The table, row by row:
np.array([-0.33, -0.11, -1.31, 1.71, 1.07, -0.62, 1.18, -0.58, 0.46, 0.24, 0.59, 0.60, -0.81, 1.06, 0.16,
          1.49, -0.38, -0.86, -0.85, 0.84, 0.96, 0.01, -1.43, 0.71])
np.array([0.20, 1.51, 0.20, 0.02, -0.23, -0.79, -2.62, 2.04, -0.60, 0.66, -0.06, -1.97, 0.01, -2.21, -1.82,
          -1.78, -1.91, 2.02, -0.33, 0.81, 1.48, -0.81, -0.42, 1.81])
np.array([0.05, 1.52, -0.20, -0.19, 0.16, -1.14, -2.58, 1.38, -0.77, 0.15, 0.10, -1.75, -0.34, -2.35, -1.87,
          -2.09, -2.23, 1.81, -0.44, 0.79, 1.16, -0.70, -0.09, 2.27])
np.array([0.38, 0.30, 2.46, -2.61, -1.46, 1.19, -2.57, 1.71, -1.01, -0.48, -1.20, -1.27, 0.64, -2.35, -1.32,
          -3.18, -0.06, 1.10, 1.01, -0.66, -0.78, 0.47, 0.93, 0.15])
np.array([0.69, -0.89, 0.49, -0.65, -0.11, 0.68, 1.40, -0.50, 0.81, 0.42, -0.23, 1.01, 0.56, 1.01, 0.88,
          0.52, 1.54, -0.91, 0.13, -0.64, -1.01, 0.27, 0.82, -1.22])
np.array([-0.43, -0.11, -1.92, 1.98, 1.87, -1.00, 1.02, -0.98, 0.68, 0.12, 0.61, 0.86, -0.86, 0.90, 1.23,
          1.93, -0.32, -0.75, -1.02, 1.15, 0.62, -0.55, -0.35, 0.77])
np.array([0.26, 0.69, 2.56, -2.37, -1.23, 0.28, -2.30, 1.49, -1.57, -0.12, -1.21, -1.17, 1.38, -1.50, -1.30,
          -3.51, -0.60, 1.18, 1.00, -0.23, 0.07, 0.31, 0.87, 0.16])
np.array([0.34, 0.76, 2.26, -2.32, -1.38, 0.50, -2.40, 1.73, -2.01, 0.06, -1.28, -1.32, 1.15, -1.59, -1.42,
          -2.94, -0.56, 0.95, 1.18, -0.82, -0.81, 0.98, 0.73, 0.24])
np.array([0.61, 0.01, 1.80, -2.88, -1.83, 1.10, -2.50, 1.85, -1.42, -0.23, -0.47, -1.60, 1.30, -1.45, -1.57,
          -2.89, -0.45, 1.58, 1.08, -0.50, -0.75, 0.84, 0.34, 0.46])
np.array([-0.39, 1.82, 0.07, 0.25, 0.01, -1.13, -2.22, 1.89, -1.31, 0.64, 0.17, -1.38, -0.50, -2.54, -1.49,
          -1.81, -2.00, 1.64, -0.60, 0.57, 1.54, -0.17, -0.84, 1.74])
np.array([-0.16, 0.05, -1.72, 1.53, 0.76, -0.63, 1.27, -0.67, 0.55, -0.19, 0.72, 0.67, -1.33, 0.39, 0.63,
          1.61, 0.12, -0.66, -0.82, 0.32, 0.72, -0.54, -0.32, 0.35])
np.array([0.44, -1.19, 0.31, -1.46, -0.47, 1.35, 1.19, -0.99, 0.74, -0.64, -0.42, 0.96, 0.74, 1.15, 0.94,
          0.34, 1.67, -0.83, 0.56, -0.66, -1.01, 1.00, 0.06, -0.97])
np.array([-0.31, 0.34, -1.33, 2.01, 1.20, -0.50, 0.73, -1.06, 1.19, 0.63, 0.37, 1.12, -1.26, 0.39, 0.75,
          1.76, -0.27, -0.67, -1.21, 0.68, 0.79, -0.52, 0.13, 0.32])
np.array([0.48, -0.95, 0.23, -0.51, 0.09, 0.85, 1.03, -0.95, 0.58, -0.15, -0.23, 0.84, 1.07, 1.11, 1.08,
          0.57, 1.17, -0.76, 0.29, -1.21, -0.81, 0.20, 0.25, -1.55])
np.array([-0.23, -0.91, 0.65, -0.17, -0.43, 0.20, 1.67, -1.09, 0.62, -0.13, -0.23, 1.24, 0.49, 1.09, 0.35,
          0.90, 1.10, -1.17, 0.92, -0.35, -1.04, 0.27, -0.07, -1.16])
np.array([-0.63, 0.22, -1.80, 2.15, 1.22, -1.18, 0.97, -0.48, 0.46, -0.51, 1.05, 0.53, -0.72, 0.66, 0.82,
          2.12, -0.59, -0.52, -1.21, 0.50, 0.60, -0.62, -0.34, 0.71])
np.array([-0.25, 0.04, -2.24, 2.42, 1.16, -0.98, 1.18, -1.28, 0.68, 0.30, 0.31, 0.35, -0.82, 0.76, 0.75,
          1.57, -0.43, -0.47, -0.91, 0.56, 1.12, -0.52, -0.23, 0.19])
np.array([0.13, 1.12, 0.18, 0.01, -0.14, -1.20, -2.96, 1.97, -1.41, 0.69, 0.02, -2.24, -0.69, -2.26, -2.03,
          -1.77, -2.49, 1.20, 0.08, 1.24, 1.18, -1.15, -0.20, 1.84])
np.array([-0.70, 0.17, -1.73, 2.19, 1.36, -1.00, 1.17, -0.91, 0.63, 0.38, 0.32, 1.16, -1.16, 0.24, 0.84,
          1.58, -0.29, -0.48, -0.90, 0.54, 0.63, -0.24, -0.90, 0.51])
np.array([-0.32, 0.49, -1.49, 1.63, 0.93, -0.66, 0.68, -1.02, 0.20, 0.67, 0.95, 0.63, -0.89, 0.31, 0.54,
          1.66, -0.34, -0.54, -1.00, 0.84, 1.22, -0.86, -0.85, 0.98])
np.array([0.75, 0.56, 2.40, -2.65, -2.03, 0.52, -2.19, 1.72, -0.70, -0.53, -0.49, -1.63, 0.89, -1.64, -1.80,
          -2.85, -0.77, 1.52, 1.10, -0.69, -0.33, 0.21, 0.88, 0.22])
np.array([-0.07, 0.26, -1.87, 2.47, 1.51, -0.59, 0.88, -0.83, 0.65, 0.32, 1.32, 0.35, -0.98, 0.76, 0.73,
          2.10, 0.09, -0.26, -0.96, 0.66, 0.39, -1.17, -0.77, 0.17])
np.array([-0.62, 0.22, -2.11, 2.03, 1.40, -0.94, 0.84, -1.12, 0.23, 0.29, 0.91, 0.57, -0.68, 0.77, 0.59,
          1.70, -0.13, -0.25, -0.74, 0.50, 1.02, -0.07, -1.03, 0.53])
np.array([0.32, 0.41, 2.55, -2.29, -1.74, 0.96, -2.17, 2.03, -1.28, -0.36, -1.16, -1.43, 0.95, -1.96, -1.57,
          -3.46, -0.54, 1.16, 1.58, -0.58, -0.50, 0.49, 0.33, 0.24])
np.array([1.03, -0.13, 2.26, -2.89, -1.81, 1.13, -2.21, 1.91, -1.58, -0.16, -1.08, -1.75, 1.04, -2.33, -1.75,
          -2.56, -0.65, 1.32, 1.34, -0.60, 0.07, 0.59, 0.83, 0.42])
np.array([0.35, 1.35, -0.13, 0.25, 0.21, -0.32, -2.86, 1.53, -1.49, 0.62, -0.40, -2.25, -0.70, -2.10, -1.78,
          -2.41, -2.90, 1.93, 0.22, 1.12, 1.45, -0.42, -0.54, 1.47])
np.array([0.50, 0.42, 2.20, -2.24, -1.78, -0.01, -2.30, 1.67, -1.32, 0.04, -0.96, -1.90, 1.07, -1.68, -1.02,
          -2.63, -0.82, 1.38, 1.12, -0.56, -0.34, 0.64, 0.65, 0.11])
np.array([-0.04, -0.82, 0.79, -0.88, -0.22, 0.53, 1.76, -0.47, 0.24, -0.04, -0.11, 0.89, 0.69, 1.37, 0.90,
          0.61, 1.39, -0.41, 0.04, -0.70, -1.34, 0.04, 0.11, -1.34])
np.array([-0.07, 1.45, -0.04, -0.07, 0.05, -0.64, -3.17, 1.58, -0.43, -0.01, 0.09, -1.69, -0.84, -2.02, -1.53,
          -2.16, -1.96, 2.10, 0.23, 1.16, 1.39, -0.86, -0.73, 1.72])
np.array([0.22, 1.14, 0.40, 0.11, 0.02, -0.82, -2.70, 1.89, -1.67, 0.73, -0.18, -2.43, -0.50, -2.38, -1.94,
          -1.76, -2.08, 1.98, 0.01, 0.49, 1.76, -0.38, -0.36, 2.12])
np.array([-0.37, 0.47, -1.58, 1.95, 1.16, -0.72, 0.70, -0.12, 0.89, 0.10, 1.11, 0.82, -1.31, 0.46, 0.58,
          1.93, -0.12, 0.15, -1.14, 0.73, 0.59, -0.38, -0.64, 0.39])
np.array([-0.03, -0.86, 0.80, -0.77, -0.26, 0.28, 1.23, -1.30, 0.42, -0.41, 0.32, 0.86, 0.59, 1.37, 0.62,
          0.75, 1.44, -1.02, 0.45, -0.79, -1.03, 0.60, 0.36, -1.01])
np.array([0.29, -1.25, 0.62, -0.85, -0.39, 0.73, 2.16, -0.84, 0.39, -0.04, -0.06, 0.46, 0.05, 1.60, 0.45,
          0.55, 1.41, -1.02, 0.34, -0.77, -1.20, 0.39, 0.25, -1.41])
np.array([-0.40, -0.34, -2.42, 2.01, 1.16, -0.17, 1.15, -0.18, 0.49, -0.14, 1.00, 1.10, -1.26, 0.84, 0.45,
          2.04, -0.35, -0.33, -1.18, 0.71, 0.87, -0.76, -0.09, 0.31])
np.array([-1.07, 0.43, -1.62, 1.86, 1.21, -0.51, 0.99, -0.51, 0.37, 0.35, 0.49, 0.42, -0.89, 0.94, 0.87,
          2.00, -0.77, 0.02, -1.14, 0.75, 0.53, -0.58, -0.78, 0.16])
np.array([-0.93, 0.58, -2.20, 2.32, 1.62, -0.85, 0.74, -0.66, 0.30, 0.04, 0.62, 0.67, -1.39, 0.43, 0.78,
          1.47, 0.05, -1.03, -1.04, 0.95, 0.71, -0.74, -0.29, 0.34])
np.array([-0.14, -0.64, 0.33, -0.46, -0.42, 0.19, 1.25, -0.89, 1.05, -0.67, -0.37, 0.94, 0.71, 1.33, 0.97,
          0.55, 1.55, -0.62, 0.36, -0.76, -1.26, 0.55, 0.16, -1.42])
np.array([0.09, -0.67, 0.50, -1.07, -0.48, 1.09, 1.66, -0.96, 0.80, 0.06, -0.21, 0.85, 0.51, 1.20, 1.11,
          0.71, 1.33, -0.58, 0.39, -1.00, -0.86, 0.47, 0.13, -1.92])
np.array([0.38, -1.01, 0.81, -0.47, -0.39, 0.79, 1.00, -0.57, 0.65, -0.56, 0.15, 0.45, 0.79, 1.11, 0.97,
          0.97, 1.66, -1.15, -0.27, -0.69, -1.03, 0.90, 0.23, -1.75])
np.array([-0.28, -1.67, 0.42, -0.37, -0.22, 0.39, 1.38, -0.95, 0.46, -0.12, -0.83, 0.49, 0.75, 1.20, 0.84,
          1.12, 1.90, -1.01, 0.49, -0.82, -0.80, 0.46, 0.34, -1.42])
np.array([-0.03, -1.21, 0.42, -0.30, -0.49, 0.53, 1.56, -0.69, 0.24, -0.36, -0.54, 1.05, 0.29, 1.43, 1.25,
          0.35, 0.94, -1.08, 0.71, -1.07, -1.82, 0.57, 1.15, -1.26])
np.array([0.27, -0.87, 0.58, -0.45, -0.32, 0.59, 1.74, -0.87, 0.47, -0.52, -0.63, 0.84, 0.52, 1.17, 0.61,
          0.77, 1.69, -1.21, 0.54, -0.83, -0.56, 0.18, 0.23, -1.28])
np.array([-0.71, 0.43, -1.91, 2.07, 1.31, -0.81, 0.47, -0.96, 0.70, 0.58, 0.76, 0.79, -1.09, 0.37, 0.38,
          2.04, -0.14, -0.59, -0.85, 0.83, 1.04, -0.52, -0.61, 0.59])
np.array([-0.01, -0.98, 0.16, -0.66, -0.39, 0.43, 1.33, -0.88, 0.79, -0.66, -0.09, 1.02, 0.53, 1.44, 0.26,
          1.02, 1.53, -1.22, 0.54, -0.56, -0.86, 0.32, 0.89, -1.44])
np.array([0.41, -0.41, 0.56, -0.14, -0.27, 0.48, 1.05, -1.26, 0.02, -0.60, 0.11, 1.07, 0.82, 1.21, 0.73,
          0.85, 1.46, -0.81, 0.89, -0.77, -1.24, 0.30, 0.53, -0.74])
np.array([-0.09, -0.55, 0.71, -0.33, -0.09, 1.05, 1.48, -1.01, 0.91, -0.20, -0.32, 1.08, 0.38, 1.23, 0.43,
          0.50, 0.71, -0.97, 0.80, -0.32, -1.54, 0.44, 0.31, -1.33])
np.array([0.18, -0.81, 0.72, -0.93, -0.06, 0.86, 1.51, -0.97, 0.60, -0.53, 0.03, 0.63, 0.59, 1.37, 1.24,
          0.58, 1.42, -0.85, 0.14, -0.32, -0.63, 0.60, 0.51, -1.83])
np.array([0.31, 1.54, -0.09, -0.20, -0.16, -0.62, -3.40, 1.72, -0.69, 0.03, 0.45, -1.82, -0.31, -2.19, -1.82,
          -2.25, -1.79, 1.66, -0.33, 0.46, 0.78, -0.16, -0.55, 2.11])
np.array([-0.41, 0.40, -1.72, 1.56, 0.87, -0.61, 0.37, -0.76, 0.75, 0.03, 1.04, 0.68, -0.58, 0.60, 0.74,
          1.75, -0.66, -0.30, -0.95, 0.81, 0.76, -0.42, -0.96, 0.69])
np.array([0.38, -1.36, 0.26, -0.34, -0.82, 0.72, 1.63, -0.75, 0.55, -0.27, -0.38, 0.78, 0.79, 1.08, 0.81,
          0.70, 1.91, -1.22, -0.15, -0.59, -0.82, 0.33, 0.81, -1.29])
np.array([-0.17, 1.65, 0.13, 0.33, 0.17, -0.48, -2.72, 1.62, -1.19, 0.79, 0.29, -1.96, -1.00, -2.24, -1.31,
          -2.59, -2.25, 2.01, -0.24, 0.90, 1.30, -0.28, -0.11, 1.84])
np.array([0.28, -1.51, -0.24, -0.68, 0.00, 0.87, 1.63, -1.02, 0.59, 0.15, -0.33, 1.36, 0.73, 1.36, 0.97,
          0.75, 1.48, -0.74, 0.38, -0.34, -1.55, 0.48, 0.36, -1.44])
np.array([-0.14, -1.10, 0.83, -0.62, -0.88, 0.62, 1.89, -0.64, 0.29, -0.49, -0.46, 1.42, 0.90, 1.06, 1.07,
          0.76, 1.28, -1.41, 0.36, -1.11, -0.85, 0.48, 0.29, -0.88])
Behind each row are 2 hidden switches, each 1 (on) or 0 (off), listed from the one that spreads the rows most. All are off in the first row of the table.
Rows drawn again from the table, each followed by whether each switch is on (1) or off (0), in that order:
np.array([0.28, -1.51, -0.24, -0.68, 0.00, 0.87, 1.63, -1.02, 0.59, 0.15, -0.33, 1.36, 0.73, 1.36, 0.97,
          0.75, 1.48, -0.74, 0.38, -0.34, -1.55, 0.48, 0.36, -1.44]) 0 1
np.array([-0.03, -0.86, 0.80, -0.77, -0.26, 0.28, 1.23, -1.30, 0.42, -0.41, 0.32, 0.86, 0.59, 1.37, 0.62,
          0.75, 1.44, -1.02, 0.45, -0.79, -1.03, 0.60, 0.36, -1.01]) 0 1
np.array([0.27, -0.87, 0.58, -0.45, -0.32, 0.59, 1.74, -0.87, 0.47, -0.52, -0.63, 0.84, 0.52, 1.17, 0.61,
          0.77, 1.69, -1.21, 0.54, -0.83, -0.56, 0.18, 0.23, -1.28]) 0 1
np.array([0.41, -0.41, 0.56, -0.14, -0.27, 0.48, 1.05, -1.26, 0.02, -0.60, 0.11, 1.07, 0.82, 1.21, 0.73,
          0.85, 1.46, -0.81, 0.89, -0.77, -1.24, 0.30, 0.53, -0.74]) 0 1
np.array([-0.71, 0.43, -1.91, 2.07, 1.31, -0.81, 0.47, -0.96, 0.70, 0.58, 0.76, 0.79, -1.09, 0.37, 0.38,
          2.04, -0.14, -0.59, -0.85, 0.83, 1.04, -0.52, -0.61, 0.59]) 0 0
np.array([0.22, 1.14, 0.40, 0.11, 0.02, -0.82, -2.70, 1.89, -1.67, 0.73, -0.18, -2.43, -0.50, -2.38, -1.94,
          -1.76, -2.08, 1.98, 0.01, 0.49, 1.76, -0.38, -0.36, 2.12]) 1 0
np.array([-0.28, -1.67, 0.42, -0.37, -0.22, 0.39, 1.38, -0.95, 0.46, -0.12, -0.83, 0.49, 0.75, 1.20, 0.84,
          1.12, 1.90, -1.01, 0.49, -0.82, -0.80, 0.46, 0.34, -1.42]) 0 1
np.array([-0.01, -0.98, 0.16, -0.66, -0.39, 0.43, 1.33, -0.88, 0.79, -0.66, -0.09, 1.02, 0.53, 1.44, 0.26,
          1.02, 1.53, -1.22, 0.54, -0.56, -0.86, 0.32, 0.89, -1.44]) 0 1
np.array([0.38, -1.01, 0.81, -0.47, -0.39, 0.79, 1.00, -0.57, 0.65, -0.56, 0.15, 0.45, 0.79, 1.11, 0.97,
          0.97, 1.66, -1.15, -0.27, -0.69, -1.03, 0.90, 0.23, -1.75]) 0 1
np.array([0.50, 0.42, 2.20, -2.24, -1.78, -0.01, -2.30, 1.67, -1.32, 0.04, -0.96, -1.90, 1.07, -1.68, -1.02,
          -2.63, -0.82, 1.38, 1.12, -0.56, -0.34, 0.64, 0.65, 0.11]) 1 1
np.array([-0.14, -1.10, 0.83, -0.62, -0.88, 0.62, 1.89, -0.64, 0.29, -0.49, -0.46, 1.42, 0.90, 1.06, 1.07,
          0.76, 1.28, -1.41, 0.36, -1.11, -0.85, 0.48, 0.29, -0.88]) 0 1
np.array([1.03, -0.13, 2.26, -2.89, -1.81, 1.13, -2.21, 1.91, -1.58, -0.16, -1.08, -1.75, 1.04, -2.33, -1.75,
          -2.56, -0.65, 1.32, 1.34, -0.60, 0.07, 0.59, 0.83, 0.42]) 1 1
np.array([-0.23, -0.91, 0.65, -0.17, -0.43, 0.20, 1.67, -1.09, 0.62, -0.13, -0.23, 1.24, 0.49, 1.09, 0.35,
          0.90, 1.10, -1.17, 0.92, -0.35, -1.04, 0.27, -0.07, -1.16]) 0 1
np.array([0.75, 0.56, 2.40, -2.65, -2.03, 0.52, -2.19, 1.72, -0.70, -0.53, -0.49, -1.63, 0.89, -1.64, -1.80,
          -2.85, -0.77, 1.52, 1.10, -0.69, -0.33, 0.21, 0.88, 0.22]) 1 1
np.array([0.31, 1.54, -0.09, -0.20, -0.16, -0.62, -3.40, 1.72, -0.69, 0.03, 0.45, -1.82, -0.31, -2.19, -1.82,
          -2.25, -1.79, 1.66, -0.33, 0.46, 0.78, -0.16, -0.55, 2.11]) 1 0
np.array([-1.07, 0.43, -1.62, 1.86, 1.21, -0.51, 0.99, -0.51, 0.37, 0.35, 0.49, 0.42, -0.89, 0.94, 0.87,
          2.00, -0.77, 0.02, -1.14, 0.75, 0.53, -0.58, -0.78, 0.16]) 0 0
np.array([0.61, 0.01, 1.80, -2.88, -1.83, 1.10, -2.50, 1.85, -1.42, -0.23, -0.47, -1.60, 1.30, -1.45, -1.57,
          -2.89, -0.45, 1.58, 1.08, -0.50, -0.75, 0.84, 0.34, 0.46]) 1 1
np.array([0.48, -0.95, 0.23, -0.51, 0.09, 0.85, 1.03, -0.95, 0.58, -0.15, -0.23, 0.84, 1.07, 1.11, 1.08,
          0.57, 1.17, -0.76, 0.29, -1.21, -0.81, 0.20, 0.25, -1.55]) 0 1
np.array([-0.40, -0.34, -2.42, 2.01, 1.16, -0.17, 1.15, -0.18, 0.49, -0.14, 1.00, 1.10, -1.26, 0.84, 0.45,
          2.04, -0.35, -0.33, -1.18, 0.71, 0.87, -0.76, -0.09, 0.31]) 0 0
np.array([0.26, 0.69, 2.56, -2.37, -1.23, 0.28, -2.30, 1.49, -1.57, -0.12, -1.21, -1.17, 1.38, -1.50, -1.30,
          -3.51, -0.60, 1.18, 1.00, -0.23, 0.07, 0.31, 0.87, 0.16]) 1 1
np.array([-0.03, -1.21, 0.42, -0.30, -0.49, 0.53, 1.56, -0.69, 0.24, -0.36, -0.54, 1.05, 0.29, 1.43, 1.25,
          0.35, 0.94, -1.08, 0.71, -1.07, -1.82, 0.57, 1.15, -1.26]) 0 1
np.array([-0.04, -0.82, 0.79, -0.88, -0.22, 0.53, 1.76, -0.47, 0.24, -0.04, -0.11, 0.89, 0.69, 1.37, 0.90,
          0.61, 1.39, -0.41, 0.04, -0.70, -1.34, 0.04, 0.11, -1.34]) 0 1
np.array([0.35, 1.35, -0.13, 0.25, 0.21, -0.32, -2.86, 1.53, -1.49, 0.62, -0.40, -2.25, -0.70, -2.10, -1.78,
          -2.41, -2.90, 1.93, 0.22, 1.12, 1.45, -0.42, -0.54, 1.47]) 1 0
np.array([-0.41, 0.40, -1.72, 1.56, 0.87, -0.61, 0.37, -0.76, 0.75, 0.03, 1.04, 0.68, -0.58, 0.60, 0.74,
          1.75, -0.66, -0.30, -0.95, 0.81, 0.76, -0.42, -0.96, 0.69]) 0 0
np.array([-0.32, 0.49, -1.49, 1.63, 0.93, -0.66, 0.68, -1.02, 0.20, 0.67, 0.95, 0.63, -0.89, 0.31, 0.54,
          1.66, -0.34, -0.54, -1.00, 0.84, 1.22, -0.86, -0.85, 0.98]) 0 0
np.array([-0.09, -0.55, 0.71, -0.33, -0.09, 1.05, 1.48, -1.01, 0.91, -0.20, -0.32, 1.08, 0.38, 1.23, 0.43,
          0.50, 0.71, -0.97, 0.80, -0.32, -1.54, 0.44, 0.31, -1.33]) 0 1
np.array([0.34, 0.76, 2.26, -2.32, -1.38, 0.50, -2.40, 1.73, -2.01, 0.06, -1.28, -1.32, 1.15, -1.59, -1.42,
          -2.94, -0.56, 0.95, 1.18, -0.82, -0.81, 0.98, 0.73, 0.24]) 1 1
np.array([-0.17, 1.65, 0.13, 0.33, 0.17, -0.48, -2.72, 1.62, -1.19, 0.79, 0.29, -1.96, -1.00, -2.24, -1.31,
          -2.59, -2.25, 2.01, -0.24, 0.90, 1.30, -0.28, -0.11, 1.84]) 1 0
np.array([-0.37, 0.47, -1.58, 1.95, 1.16, -0.72, 0.70, -0.12, 0.89, 0.10, 1.11, 0.82, -1.31, 0.46, 0.58,
          1.93, -0.12, 0.15, -1.14, 0.73, 0.59, -0.38, -0.64, 0.39]) 0 0
np.array([0.20, 1.51, 0.20, 0.02, -0.23, -0.79, -2.62, 2.04, -0.60, 0.66, -0.06, -1.97, 0.01, -2.21, -1.82,
          -1.78, -1.91, 2.02, -0.33, 0.81, 1.48, -0.81, -0.42, 1.81]) 1 0
np.array([-0.43, -0.11, -1.92, 1.98, 1.87, -1.00, 1.02, -0.98, 0.68, 0.12, 0.61, 0.86, -0.86, 0.90, 1.23,
          1.93, -0.32, -0.75, -1.02, 1.15, 0.62, -0.55, -0.35, 0.77]) 0 0
np.array([-0.16, 0.05, -1.72, 1.53, 0.76, -0.63, 1.27, -0.67, 0.55, -0.19, 0.72, 0.67, -1.33, 0.39, 0.63,
          1.61, 0.12, -0.66, -0.82, 0.32, 0.72, -0.54, -0.32, 0.35]) 0 0
np.array([-0.70, 0.17, -1.73, 2.19, 1.36, -1.00, 1.17, -0.91, 0.63, 0.38, 0.32, 1.16, -1.16, 0.24, 0.84,
          1.58, -0.29, -0.48, -0.90, 0.54, 0.63, -0.24, -0.90, 0.51]) 0 0
np.array([-0.63, 0.22, -1.80, 2.15, 1.22, -1.18, 0.97, -0.48, 0.46, -0.51, 1.05, 0.53, -0.72, 0.66, 0.82,
          2.12, -0.59, -0.52, -1.21, 0.50, 0.60, -0.62, -0.34, 0.71]) 0 0
np.array([0.38, -1.36, 0.26, -0.34, -0.82, 0.72, 1.63, -0.75, 0.55, -0.27, -0.38, 0.78, 0.79, 1.08, 0.81,
          0.70, 1.91, -1.22, -0.15, -0.59, -0.82, 0.33, 0.81, -1.29]) 0 1
np.array([-0.93, 0.58, -2.20, 2.32, 1.62, -0.85, 0.74, -0.66, 0.30, 0.04, 0.62, 0.67, -1.39, 0.43, 0.78,
          1.47, 0.05, -1.03, -1.04, 0.95, 0.71, -0.74, -0.29, 0.34]) 0 0
np.array([-0.14, -0.64, 0.33, -0.46, -0.42, 0.19, 1.25, -0.89, 1.05, -0.67, -0.37, 0.94, 0.71, 1.33, 0.97,
          0.55, 1.55, -0.62, 0.36, -0.76, -1.26, 0.55, 0.16, -1.42]) 0 1
np.array([-0.07, 0.26, -1.87, 2.47, 1.51, -0.59, 0.88, -0.83, 0.65, 0.32, 1.32, 0.35, -0.98, 0.76, 0.73,
          2.10, 0.09, -0.26, -0.96, 0.66, 0.39, -1.17, -0.77, 0.17]) 0 0
np.array([-0.39, 1.82, 0.07, 0.25, 0.01, -1.13, -2.22, 1.89, -1.31, 0.64, 0.17, -1.38, -0.50, -2.54, -1.49,
          -1.81, -2.00, 1.64, -0.60, 0.57, 1.54, -0.17, -0.84, 1.74]) 1 0
np.array([0.38, 0.30, 2.46, -2.61, -1.46, 1.19, -2.57, 1.71, -1.01, -0.48, -1.20, -1.27, 0.64, -2.35, -1.32,
          -3.18, -0.06, 1.10, 1.01, -0.66, -0.78, 0.47, 0.93, 0.15]) 1 1
np.array([-0.62, 0.22, -2.11, 2.03, 1.40, -0.94, 0.84, -1.12, 0.23, 0.29, 0.91, 0.57, -0.68, 0.77, 0.59,
          1.70, -0.13, -0.25, -0.74, 0.50, 1.02, -0.07, -1.03, 0.53]) 0 0
np.array([0.32, 0.41, 2.55, -2.29, -1.74, 0.96, -2.17, 2.03, -1.28, -0.36, -1.16, -1.43, 0.95, -1.96, -1.57,
          -3.46, -0.54, 1.16, 1.58, -0.58, -0.50, 0.49, 0.33, 0.24]) 1 1
np.array([-0.33, -0.11, -1.31, 1.71, 1.07, -0.62, 1.18, -0.58, 0.46, 0.24, 0.59, 0.60, -0.81, 1.06, 0.16,
          1.49, -0.38, -0.86, -0.85, 0.84, 0.96, 0.01, -1.43, 0.71]) 0 0
np.array([-0.31, 0.34, -1.33, 2.01, 1.20, -0.50, 0.73, -1.06, 1.19, 0.63, 0.37, 1.12, -1.26, 0.39, 0.75,
          1.76, -0.27, -0.67, -1.21, 0.68, 0.79, -0.52, 0.13, 0.32]) 0 0
np.array([0.13, 1.12, 0.18, 0.01, -0.14, -1.20, -2.96, 1.97, -1.41, 0.69, 0.02, -2.24, -0.69, -2.26, -2.03,
          -1.77, -2.49, 1.20, 0.08, 1.24, 1.18, -1.15, -0.20, 1.84]) 1 0
np.array([0.05, 1.52, -0.20, -0.19, 0.16, -1.14, -2.58, 1.38, -0.77, 0.15, 0.10, -1.75, -0.34, -2.35, -1.87,
          -2.09, -2.23, 1.81, -0.44, 0.79, 1.16, -0.70, -0.09, 2.27]) 1 0
np.array([0.69, -0.89, 0.49, -0.65, -0.11, 0.68, 1.40, -0.50, 0.81, 0.42, -0.23, 1.01, 0.56, 1.01, 0.88,
          0.52, 1.54, -0.91, 0.13, -0.64, -1.01, 0.27, 0.82, -1.22]) 0 1
np.array([0.18, -0.81, 0.72, -0.93, -0.06, 0.86, 1.51, -0.97, 0.60, -0.53, 0.03, 0.63, 0.59, 1.37, 1.24,
          0.58, 1.42, -0.85, 0.14, -0.32, -0.63, 0.60, 0.51, -1.83]) 0 1
np.array([0.09, -0.67, 0.50, -1.07, -0.48, 1.09, 1.66, -0.96, 0.80, 0.06, -0.21, 0.85, 0.51, 1.20, 1.11,
          0.71, 1.33, -0.58, 0.39, -1.00, -0.86, 0.47, 0.13, -1.92]) 0 1
np.array([0.44, -1.19, 0.31, -1.46, -0.47, 1.35, 1.19, -0.99, 0.74, -0.64, -0.42, 0.96, 0.74, 1.15, 0.94,
          0.34, 1.67, -0.83, 0.56, -0.66, -1.01, 1.00, 0.06, -0.97]) 0 1
np.array([-0.07, 1.45, -0.04, -0.07, 0.05, -0.64, -3.17, 1.58, -0.43, -0.01, 0.09, -1.69, -0.84, -2.02, -1.53,
          -2.16, -1.96, 2.10, 0.23, 1.16, 1.39, -0.86, -0.73, 1.72]) 1 0
np.array([0.29, -1.25, 0.62, -0.85, -0.39, 0.73, 2.16, -0.84, 0.39, -0.04, -0.06, 0.46, 0.05, 1.60, 0.45,
          0.55, 1.41, -1.02, 0.34, -0.77, -1.20, 0.39, 0.25, -1.41]) 0 1
np.array([-0.25, 0.04, -2.24, 2.42, 1.16, -0.98, 1.18, -1.28, 0.68, 0.30, 0.31, 0.35, -0.82, 0.76, 0.75,
          1.57, -0.43, -0.47, -0.91, 0.56, 1.12, -0.52, -0.23, 0.19]) 0 0
